In the rows, zero is written as 100.
Rotation paths and how fast each direction turns (deg/step)
Each turn is a multiple of 5 degrees from 10 to 175, or 0.
Each row of a path follows its step; steps can be skipped.

step 0: [ 96, 109,  87,  93,  87, 124,  74, 118, 102,  99,  96, 114, 100, 121, 106,
  99, 121,  92, 133, 120, 107, 101,  68, 103,  93, 124, 122,  87, 105, 119,
  91, 110, 107,  98]
step 4: [101,  90, 102, 100,  96,  92, 103,  91, 124, 109, 105, 120,  98,  88,  72,
  90, 100, 115, 113,  85, 102, 104,  89, 159, 112, 106, 114, 116, 110, 106,
  83,  92,  91,  95]
step 5: [ 77,  98,  83,  94, 101,  89, 107, 103, 130,  92,  77, 112, 108, 112,  87,
  89, 111, 123, 111,  90,  73, 119,  97, 124, 123, 111, 117,  89,  98,  79,
  89,  95, 102,  81]
step 7: [106,  98, 104, 107,  95, 106, 100,  87, 150, 109,  96, 102,  70, 107, 110,
 102,  82, 126, 126,  88, 116, 107,  87, 125, 106, 104,  82,  98,  89,  89,
  97, 109,  98, 109]
step 8: [ 88, 107,  95, 111,  87, 100,  88,  94, 136,  91, 100, 122,  75, 116, 125,
 110,  99, 119, 125,  96,  79, 108,  94,  86, 118,  98,  98,  82, 126,  80,
  94,  95, 100, 106]
step 11: [ 99, 110,  96,  83, 115,  87,  80, 110, 105,  86, 108, 106,  95, 145, 120,
 100,  80, 121,  94, 104,  81, 116, 105, 109, 112, 113, 127, 102, 127, 103,
 104,  90, 110, 111]
step 13: [121, 106, 118,  87, 121, 131, 118,  87, 112,  90,  83, 104, 102, 118, 106,
  80,  95,  97, 125,  91, 106, 119,  82, 115, 100, 117, 113,  89, 115,  95,
 123, 100, 124,  98]
step 14: [103, 122,  97, 104, 105, 111, 110,  80, 101,  76,  78,  84,  99, 128, 132,
 122, 110,  96, 115,  85,  85, 105,  93, 101, 102, 123, 130,  90, 113, 113,
 118, 101, 102, 104]
step 15: [124, 112,  91, 108,  95, 103,  86,  78,  99,  89,  99,  91,  63, 102,  94,
 118, 110,  82, 114,  79, 112,  84,  84, 119, 109, 124, 115, 105, 109, 124,
 124, 103, 101, 103]
step 16: [123,  97, 115,  96,  80, 100,  96,  75, 105,  94, 101, 125,  94,  94,  74,
  98,  92, 102, 128,  90,  89, 108,  80, 104, 117, 120, 130,  95, 114, 112,
 126,  90,  89,  94]
Directions:
[ 89,  97,  98, 103, 109,  99,  99,  95, 110,  98,  98,  96,  90, 101,  97,
 100,  94, 108,  99, 106,  96, 100, 102, 102,  94,  87,  96, 103, 106,  89,
  94,  98, 104, 104]
20
[107, 101,  97,  95, 100, 101, 100,  98, 100, 105,  95, 104,  93,  87,  95,
  91,  96, 106,  96,  93, 105, 103, 102, 103, 104, 103,  94,  98, 104,  95,
 108, 114, 109,  94]
130
[103, 104, 103,  99, 108, 109,  92, 110,  92, 106, 104, 105, 106, 100, 113,
  96, 101, 101,  93, 106,  99, 101,  98, 108,  92,  95, 104, 102, 110, 101,
  99, 101, 107,  99]
35
[ 93, 100, 107,  99, 105,  91,  99,  97,  99, 104, 105, 101, 103,  99, 100,
 103, 102, 101,  97, 106, 105, 103,  88,  96, 103, 103, 109,  83, 100,  87,
 107, 101,  99,  98]
130
[ 96, 108,  88, 101, 102,  93,  94, 110, 102,  99,  94,  96,  94, 100, 104,
 102, 108,  92,  96,  99,  94,  95, 112,  94, 103, 107, 106,  98, 106,  94,
  97, 103, 100,  96]
120
[ 95,  99, 102,  90, 106,  98, 103, 111, 104,  98,  96,  94, 108, 112,  94,
  89, 100, 103, 102, 105, 105, 106, 104, 104,  99, 108,  99,  99,  91, 100,
  94, 106, 106, 101]
55

step 1: [104, 115,  99, 101,  95,  98, 126, 117,  84, 123,  94, 107,  99,  94,  96,
 139,  77,  95,  91, 107,  85, 113,  90,  78,  95,  89, 119,  91,  96,  94,
  72, 125,  76, 116]
step 2: [ 98, 137,  96, 111,  86, 113, 117, 103, 111, 115,  99, 109,  92,  94, 110,
 129,  87,  80,  72,  92,  73,  72,  93,  89,  90, 104, 102,  84, 101, 113,
  86, 118,  82, 108]
step 4: [120, 110,  98,  90,  83,  92,  82, 106, 104, 132, 102, 117,  89,  93,  92,
 100,  79,  72, 102,  99,  93,  71,  89,  87,  94,  90,  96,  76, 110,  95,
 130,  95,  77, 123]
step 6: [103, 127, 118,  79,  96,  91,  92,  84,  90, 123,  95,  99, 101,  97, 108,
 113,  92,  93,  98, 128,  87,  90, 105,  96, 110,  92,  98,  58,  96, 109,
  85,  65,  76,  98]
step 7: [117,  99, 114,  90, 103,  87, 100,  88,  86, 107, 100, 113,  82, 108, 107,
 115, 109, 104,  70, 135,  92,  94,  96, 105,  82, 101,  83,  82, 105,  95,
  70,  81,  61, 113]
step 8: [104, 103, 109,  93,  96, 102,  99,  75, 116, 114,  96, 138, 105, 102,  88,
  96, 104, 109,  67, 129, 102,  82,  87,  72,  88, 116, 102,  85, 113,  86,
  86,  86,  74,  97]
step 10: [114,  95,  95, 109,  68, 116,  96,  96,  92, 115,  94,  99, 125, 114,  97,
 121,  87,  94,  85, 121, 108,  90,  84,  59, 114,  82, 121, 103, 104, 110,
  87,  90,  78, 112]
step 12: [ 99, 117, 111, 102,  79,  98, 108, 102,  91,  90, 109, 120, 118,  95,  96,
 134, 115,  59,  90, 103, 113,  76,  72, 104,  92, 100, 121,  90,  94, 103,
  96,  89,  75,  94]
step 17: [100, 118,  98, 112,  88,  95, 100,  99,  89, 111,  87, 132,  92,  77,  88,
 119,  91,  94,  80, 120,  80, 113, 101,  98,  97, 114, 101,  78, 107,  67,
 101, 112,  69, 125]
step 18: [ 88, 126, 100,  88,  82,  88, 114, 101,  93, 135,  74, 126, 100,  97, 110,
 113,  88,  97,  96, 103,  98,  77,  87,  82, 108, 102,  95,  74, 111,  76,
  88, 121,  80, 108]
Directions:
[100, 107,  98, 100,  98, 109,  95,  90,  89,  92, 104, 100,  97, 102,  96,
 102, 100,  98,  98, 103, 106,  95, 103, 110, 102,  96,  97, 116, 101,  95,
  97, 106,  93, 103]
155
[ 99,  98, 101, 106, 106,  99, 102,  99,  95, 101, 103,  93, 102,  90, 114,
  96, 107, 105,  91,  96, 108,  98,  99,  86, 105,  99, 105, 104, 101,  91,
  98, 101,  93,  98]
35
[ 98,  89, 114,  98,  94, 104, 100, 104,  98,  94,  97, 107, 102, 102,  98,
  98, 106, 100,  92, 111, 109, 100,  97,  97, 103,  97, 105, 107,  95, 112,
  99,  96, 107,  97]
25
[105, 103, 101, 108, 101, 101, 100,  95,  99,  95, 103,  87,  99, 102, 107,
 110, 103, 101,  93, 100,  87,  97, 105, 102, 101,  97, 101,  97,  95, 112,
  87,  95, 105, 100]
80
[106,  98,  96, 101,  99, 101, 106, 110,  93, 101, 108,  97,  96,  94, 102,
  97, 106, 108,  98, 108, 102, 113, 100, 110,  94, 106,  97,  98, 101, 103,
 100, 104, 100, 114]
175
[102,  96,  87, 109,  85, 105,  99, 106, 100,  97,  93, 100, 101,  99, 101,
 102, 104,  97, 100,  95, 104,  91,  96,  98, 108, 100,  98,  92,  96, 101,
 101, 113, 104, 103]
45
